In the rows, 128 means zero.
The rows of D fall into a few groups, which share some directions, and each row is roughly a mix of its group's hidden directions, except some rows that fit no group.
D, 100 rows:
[[123 172  98 118  91 161 125 146 117  98  92 118 158 126 114]
 [152 121  96  81 163 177 124 132 125 137  95 113 127 128 107]
 [140 108 144 100  87  90 130 135 106 118 183 145 136 108 146]
 [163 117 168 116  86 107 141 117 113 134 131  85 149  94 122]
 [171 115 143  73 133 134 144 136 135 149 130 144 151  79 131]
 [145 142  72 100 152 169 131 148 142 123  89 143 143 121 124]
 [145  90 159 150 116 139 129  91 177 127 123 151 151  98 137]
 [154 119 123 112  78 155 158 115 151 148 139 117 143  77 129]
 [111 146  99 154 179 142 139 147 127 156  96 144  99 153 146]
 [110 137 167 131 193 116  97 122 140 120 132 161 121 151 120]
 [143 126  83 145 192 126 122 142 134 128  96 145 116 151 147]
 [135 135  90 107 118 193 152 124 137 163 134 134 107 107 137]
 [130 131 172  89 155 141  95 105 133 117 176 152 123 123 111]
 [ 94 134 173 141 127 131 119  96 133 144 175 107  93 140 106]
 [ 78 142 160 127  93 134 111 113 120 115 181 135 112 144 111]
 [102 168 133 158  72 102 129 145 116  95 130 138 153 130 139]
 [147 126 113  81 120 185 102 114 124  99 116 116 146 127  99]
 [168  93 159  90 163  96 120 125 143 128 132 137 153 102 119]
 [112 139 102 137 163 104 132 171  91 134  95 138 113 164 150]
 [125 140 140 100 190 104  94 130 127 111 163 146 115 147 110]
 [152 114 143  90  83 118 135 131 129 118 157 154 161  84 139]
 [ 90 144 116 147 168 132 117 137 144 129 145 185 105 153 145]
 [142 140 109  97 154 158 130 152 141 124  68 147 162 116 119]
 [103 135 120 152 114  98 108 131  85 102 155 107 102 174 132]
 [129 144  60 133 134 153 140 157 128 123  79 132 135 138 136]
 [114 123  59 143  90 144 149 149 119 127 125 145 117 137 157]
 [148 154 152  93 120 144 155 136 136 160 106  99 149  85 104]
 [130 136  92 110 140 163 139 153 150 127  68 151 157 118 123]
 [115 138  97 152 167 152 120 130 124 130  80  99 108 168 114]
 [162 141 117 108 187 122 125 152 103 136  79 113 132 136 129]
 [109 138 146 141 200 113 125 130 136 159 131 131  92 150 121]
 [184 131 125 135 112 128 132  98 145 122 127  73 145  95 114]
 [172 124  91 131 162 168 139 123 144 145  82 122 129 114 141]
 [ 97 157 123 148 149  92 117 139 102 123 145  95  97 170 111]
 [156 127 148  80 126 176 127 105 150 140 135 124 143  89 105]
 [ 93 129 145 124 165 169 120 120 167 141 119 180 123 133 120]
 [162 110 142  99 100 111 100 112  97  89 153  96 144 127 114]
 [167 107 172 120 115 123 138  98 128 149 131  77 133  98 113]
 [115 100 170 153 133 130 102  86 129 122 172 144 101 148 139]
 [ 83 106 151 121 108 137 121 122 158 119 155 190 137 124 129]
 [144 135 114  84 173 103  96 142 110  97 137 111 133 148  96]
 [123  99 164 125  93  71 138 144 124 120 138 154 159 110 143]
 [130 102 191 112 135 103 116  98 137 136 168 112 123 119 104]
 [114 165 163 146 181 116 134 137 127 159  95 105 115 139 112]
 [142 120 128 127  75  72 149 151 113 117 131 113 159 105 136]
 [130 170 105 112 156  97 135 177 122 122 120 169 146 120 146]
 [157 115 128  85 133 120 158 157 127 160 126 161 143  87 151]
 [126 157 106 139  71 173 127 117 130 101 107 103 149 123 114]
 [105 139 122 183 160 139 136 113 148 154 102 100  96 152 121]
 [117 147 100 164  66 119 151 129 119 128 132  82 123 126 127]
 [134 109 135 154  94 149 166 108 157 171 137 135 118  92 153]
 [103 124 148 171 158  88 115 119 117 131 154 124  91 166 138]
 [101 132 110 138 180 145 124 134 161 139 130 185 110 141 140]
 [162 109 161 110  88 140 130  98 119 130 132  78 142 101 110]
 [149 107 154 161 171  72 135 123 127 152 123 105 112 133 141]
 [137 123 149 114 141 146 145 100 152 175 174 114  97 100 117]
 [175 124 105 110  94 131 142 129 142 116 106 104 169  87 121]
 [112 130  78 123 122 185 144 139 156 137 101 164 131 122 135]
 [116 110 157 159 134  60 108 129 128  95 132 140 145 149 133]
 [167 109 133 103  76 113 125 115 123 103 150 103 159  97 119]
 [ 91 135 141  93 159 172 114 134 109 144 138 161  99 154 122]
 [140 142  90 125 183 145 133 152 105 149  93 131 104 149 147]
 [ 92 144 126 107  74 119 120 153 111  93 150 162 150 131 128]
 [166 118 132  74 149 142 146 144 133 156 120 154 144  87 138]
 [115 145 153 126  90 105 100 133 113  76 149 160 159 131 134]
 [155 111 156 114  66 155 134 105 123 122 133 126 154  92 137]
 [139 158 119  67 156 173 117 141 126 126 113 134 141 117 101]
 [117 143 128 157 131  73 116 141  85 111 139 100 111 165 135]
 [122 161 104 122 188 151  98 123 124 118 144 131  97 159 117]
 [156 127 131  90 173 128 104 127 122 113 101  88 141 136  87]
 [112 152 161 115 200 127 115 128 143 149 139 149 108 136 113]
 [147 133 107  67 164 172 118 132 113 138 125 111 114 131 102]
 [ 87 141 104 184 102 114 123 128 117 108 126 107 111 169 128]
 [142  90 158 133 121 158  99  72 155 108 151 132 130 124 120]
 [150 109 155 154 157 123 148 102 150 175 116  88 108 113 124]
 [ 99 130 133 163 174 103 109 127 112 127 130 120  93 179 128]
 [104 167 129 135  79  88 135 157  98 110 154 133 138 128 140]
 [158  86 134 123  75 147 128  98 146 110 135 133 156  97 135]
 [121 114 154 104  72 147 152 124 152 142 129 137 157  85 117]
 [148 146  81 123 142 183 151 132 143 157  95 119 120 111 132]
 [132 129 110 101 199 150 115 140 122 139  94 124 112 152 112]
 [158 108 161 109  90 148 145 103 138 145 125  94 146  87 113]
 [118 160 169 130 186 136 122 128 139 148  91 113 127 135 100]
 [134 122 164 116  73 138 129 101 114 128 147  78 133 113 104]
 [161  84 129 138 138 165 125  84 142 142 108  86 115 127 118]
 [146 151  87 110  97 141 146 164 117 116  92 142 163 106 143]
 [147 150 108  92 157 152 131 157 109 133  70 112 144 128 114]
 [130 108 163 145 130 107 113  92 128 131 194 130  98 133 140]
 [ 93 104 150 151 143  77 119 136 134 121 152 173 120 151 145]
 [ 93 149  97 171 139 117 152 157 119 153 106 135 100 153 151]
 [ 95 138  93 151 115 150 166 148 153 163 117 162 115 119 150]
 [136 133 130 134 183  82 125 134 120 142 125  79 108 148 104]
 [135 142  98 122 162 170 145 138 147 153  70 112 129 125 112]
 [104 129 137 142 131  96 105 122  92 114 175 114  92 168 130]
 [156 110 165  90  93 119 134 114 135 131 164 126 150  83 120]
 [122 114  70 158 134 167 121 125 128 115  93 138 114 160 148]
 [106 134 152 145 119 119 106  99 112 121 189 108  91 152 121]
 [121 155 110 115 100  92 139 179  98 107 110 147 159 125 143]
 [128 143 116 113 196 158 126 145 119 154  96 146 106 145 134]
 [136 109 160 104 118 141  83  96 124  84 166 147 139 134 118]]
One row of each group comes first, with its name. Which group is each row after those in?
[153  91 138 121 164 140 125 124 164 128  83 164 158 112 133]  S
[109 141 125 156 187  97 115 138 128 130 143 160  99 159 147]  M
[ 83 138 124 169  69  98 145 137 120 123 143 114 122 141 131]  F

[113 149 114  98  72 132 113 147  97  84 142 134 152 134 120]  M
[123 146 170 116  74  91 131 136  99 116 160 117 146 111 127]  M
[103 142 107 108 134 183 129 131 164 133 130 184 131 116 126]  M
[163 138 117  80 132 182 141 126 136 148 110 117 140  92 115]  F
[165 128 109  71 161 122 101 141 117  95 123 126 152 127 107]  M
[179 134  94 112 125 150 146 143 127 131  81 124 157  97 144]  M
[147  85 175 123 105 133 106  91 127 110 160 153 138 116 146]  M
[158 118 117 100 113 170 137 125 155 124  92 140 168  90 122]  S
[134 146 136  94 116 173 109 115 129 106 103  94 152 124  82]  F
